Here is a table of points, one per row:
-15 -2 21 25 -15 10 -9 -2 1 -50 -6 16 -19 19 -11 -2 -44 -36 20 -37 4 -1 11 -38 19 14 15 -23 13 -29 -43 44 -18 23 -6 59 4 26 23 -21 28 -4 29 -21 -21 4 14
-14 -13 60 -20 19 17 19 -32 -35 23 18 -32 10 0 30 1 1 -30 5 9 -5 7 -17 13 12 20 -27 2 -21 -59 -38 -23 11 -3 -10 37 -33 66 -13 -16 -44 4 -15 14 -1 23 10
25 -16 -2 0 -27 -2 15 -7 48 30 13 28 5 9 -22 -27 -15 6 68 -51 9 -11 32 22 -20 -19 -18 1 27 10 19 -25 65 26 -22 -28 -41 -52 1 -22 -11 39 -13 -7 -11 -20 25
0 -13 -14 32 -9 7 10 -13 19 -29 1 3 -6 -50 15 -34 5 9 -8 10 -34 49 -19 24 32 -27 -32 -37 -11 46 -20 -32 -8 3 25 -20 3 14 3 47 4 3 1 50 -13 83 -13
13 -6 -41 1 -25 -36 -12 48 -42 47 19 4 -6 -17 -28 -9 11 44 -7 -9 12 -13 -18 14 -3 -10 -31 24 12 -7 -16 -25 4 -11 -21 8 50 10 17 39 4 -18 26 10 15 -6 14
10 50 -34 27 18 -2 -5 -30 8 -24 -5 -18 30 43 27 13 10 -12 -8 -18 30 -4 3 6 30 -8 -13 -27 11 -7 17 -21 25 -24 5 42 -31 19 -6 0 -32 -59 -47 -2 0 -31 -10
-4 -17 4 12 28 36 -19 4 14 -3 29 39 -16 -46 7 68 9 3 -16 56 12 -3 15 -12 4 -6 -10 22 5 13 -11 14 -2 4 13 -12 -73 -6 8 -35 19 -27 -57 -31 -37 -7 36
-3 -11 -21 -17 7 5 -16 62 47 13 -36 -21 15 -6 -12 -9 -29 26 -30 -18 -2 -5 34 -23 2 -4 -11 24 -33 -39 4 -3 -7 -16 -12 -8 43 -6 -21 33 -11 33 -8 41 21 -9 47
-60 -10 -17 3 46 -51 34 -31 14 -34 -6 37 40 7 -39 -1 -1 6 -20 -6 2 -12 -12 -4 5 5 13 49 -16 26 41 -10 10 -4 -4 7 -20 -31 46 -58 8 14 -28 -13 40 50 3
2 59 -1 -14 20 23 -2 12 -12 -11 -33 -14 -22 -46 36 12 -13 -12 19 -3 5 2 -12 -27 -32 3 9 -5 2 3 41 -30 29 -20 11 23 -15 61 -34 -7 29 10 -34 -29 3 -8 8
-10 -13 -22 -10 2 23 3 -12 -34 -25 0 11 -15 43 -15 -48 4 -25 -9 28 29 31 27 -7 12 34 22 -18 -3 -3 4 -44 -19 31 1 56 7 -4 -26 -15 42 7 11 -6 -34 -45 2
-4 41 -12 -17 0 9 24 55 -43 -23 -3 7 -8 -2 -21 -13 9 14 -8 -5 47 -31 -35 57 21 -7 -9 7 -41 -22 -16 61 14 25 15 -49 24 -35 4 6 -33 -2 29 -17 -1 -19 -5
19 -43 -22 20 -2 1 9 1 -12 -14 -13 -11 -1 26 -13 12 -9 -13 -16 10 -50 20 19 -12 -27 -22 34 11 -25 -5 -13 39 27 25 -23 61 -54 13 -6 30 29 -26 37 -40 5 -7 -22
25 6 -11 -10 8 -65 31 -2 21 45 2 -60 32 40 -1 5 -33 4 34 31 2 -18 -15 -22 -4 -1 -23 -6 16 21 -5 18 -18 -14 12 -42 17 -36 -11 -9 63 5 -17 -13 -9 28 47
-16 62 -39 -15 -51 2 3 -37 39 -15 -15 36 -5 14 23 28 20 -22 3 44 -33 -24 -1 13 5 0 -24 -7 -2 -27 19 7 -9 -5 8 22 -5 41 31 3 22 24 -46 -5 0 -36 -23
-15 2 2 -30 -13 -40 -7 65 11 43 20 6 6 6 -5 -1 -54 -23 -38 -4 -22 -21 -1 -14 33 2 30 -10 28 16 32 -22 -20 7 14 -8 -21 -18 6 31 -45 0 7 10 26 -8 55
-26 9 39 34 4 16 -24 -27 -12 48 -8 -34 -4 -19 -4 -8 -20 2 -2 4 -7 -33 43 21 13 -25 57 -3 -1 -25 -16 -28 -8 32 8 28 17 -57 3 -13 68 -7 17 -18 32 -25 -42
32 19 86 18 0 10 -7 -31 16 -2 -19 16 15 5 -19 -36 31 -12 -15 4 -19 56 -3 -21 -34 -10 -12 33 -3 35 -45 -1 -20 -8 30 -43 15 19 13 -1 -51 -17 7 3 -1 -33 -3
5 -42 -7 23 35 -41 -22 -37 20 31 -45 39 -58 25 18 -5 22 -38 28 -11 9 -20 -24 -5 39 14 -10 22 8 -1 65 24 2 -1 22 -24 -25 -45 -26 42 -14 12 4 -15 3 17 11
12 -1 53 -42 3 18 -3 -53 23 -18 -33 38 19 -18 2 -5 18 55 -11 33 0 12 0 -16 -4 -17 12 -49 11 -5 19 10 24 -26 -9 -27 14 31 3 -26 -25 -45 65 8 -13 22 13
-13 17 -17 28 -24 23 -5 16 -9 14 7 -18 18 -17 -10 24 12 -18 20 8 19 45 -25 -33 -27 16 -34 -17 1 -22 28 10 -21 1 -7 32 -33 36 -21 -41 13 -14 55 20 -2 -20 -31
12 -5 -59 -14 -17 87 -31 -55 -34 2 -17 -15 42 1 6 2 -2 -24 11 -18 19 17 -7 -24 -3 46 16 -2 -12 30 -14 -25 -26 6 -2 -23 -29 17 34 12 -10 18 9 -6 0 55 -14
-20 -6 -46 -8 -1 -18 5 -31 13 16 41 -58 -29 -45 -6 -8 -2 -7 -8 -14 3 15 21 84 -12 2 37 25 20 -2 -18 64 7 15 -18 -2 57 -10 -30 1 -2 -17 -5 -26 6 -25 11
20 -8 24 22 -18 14 7 47 -35 -5 20 58 -7 39 31 4 3 23 -14 -6 -6 -7 -28 44 -58 -3 7 12 20 -10 -27 18 -11 -44 -14 -18 51 -34 -29 -17 -18 11 -14 -2 0 30 -31
-9 21 -29 -11 7 -35 -16 32 -31 15 33 -27 -7 -7 -4 13 11 42 8 3 -11 -14 47 -53 19 -6 8 -12 -3 4 -28 -7 4 17 -35 -24 45 -14 -16 27 -44 44 -3 25 -6 16 -39
33 -64 65 -3 -3 14 11 10 -28 -77 19 -21 3 4 3 33 17 16 -7 -14 -28 4 -5 23 18 -10 -19 10 9 19 68 -10 -17 -19 9 -52 45 15 18 -20 5 4 -10 6 7 -27 -25
0 -18 39 -34 9 -23 9 46 35 2 16 -10 -31 -8 11 -8 40 21 0 -28 14 -38 -28 -11 -41 17 12 -27 -13 43 -44 -4 -17 -19 10 4 -13 -18 29 31 6 8 0 65 -10 -1 -36
These points spread out most along one direction. Take the direction at right angles to it along which they spread out most. Go by this last direction. How far along it is each point below, from 0 to 99? The average is 50, and the first point in the table lies past the average. One standard deviation of the points above along it is 16.
-3 -11 -21 -17 7 5 -16 62 47 13 -36 -21 15 -6 -12 -9 -29 26 -30 -18 -2 -5 34 -23 2 -4 -11 24 -33 -39 4 -3 -7 -16 -12 -8 43 -6 -21 33 -11 33 -8 41 21 -9 47 56
32 19 86 18 0 10 -7 -31 16 -2 -19 16 15 5 -19 -36 31 -12 -15 4 -19 56 -3 -21 -34 -10 -12 33 -3 35 -45 -1 -20 -8 30 -43 15 19 13 -1 -51 -17 7 3 -1 -33 -3 16
10 50 -34 27 18 -2 -5 -30 8 -24 -5 -18 30 43 27 13 10 -12 -8 -18 30 -4 3 6 30 -8 -13 -27 11 -7 17 -21 25 -24 5 42 -31 19 -6 0 -32 -59 -47 -2 0 -31 -10 57
13 -6 -41 1 -25 -36 -12 48 -42 47 19 4 -6 -17 -28 -9 11 44 -7 -9 12 -13 -18 14 -3 -10 -31 24 12 -7 -16 -25 4 -11 -21 8 50 10 17 39 4 -18 26 10 15 -6 14 52
-15 -2 21 25 -15 10 -9 -2 1 -50 -6 16 -19 19 -11 -2 -44 -36 20 -37 4 -1 11 -38 19 14 15 -23 13 -29 -43 44 -18 23 -6 59 4 26 23 -21 28 -4 29 -21 -21 4 14 60
-13 17 -17 28 -24 23 -5 16 -9 14 7 -18 18 -17 -10 24 12 -18 20 8 19 45 -25 -33 -27 16 -34 -17 1 -22 28 10 -21 1 -7 32 -33 36 -21 -41 13 -14 55 20 -2 -20 -31 48
-15 2 2 -30 -13 -40 -7 65 11 43 20 6 6 6 -5 -1 -54 -23 -38 -4 -22 -21 -1 -14 33 2 30 -10 28 16 32 -22 -20 7 14 -8 -21 -18 6 31 -45 0 7 10 26 -8 55 63
12 -1 53 -42 3 18 -3 -53 23 -18 -33 38 19 -18 2 -5 18 55 -11 33 0 12 0 -16 -4 -17 12 -49 11 -5 19 10 24 -26 -9 -27 14 31 3 -26 -25 -45 65 8 -13 22 13 19
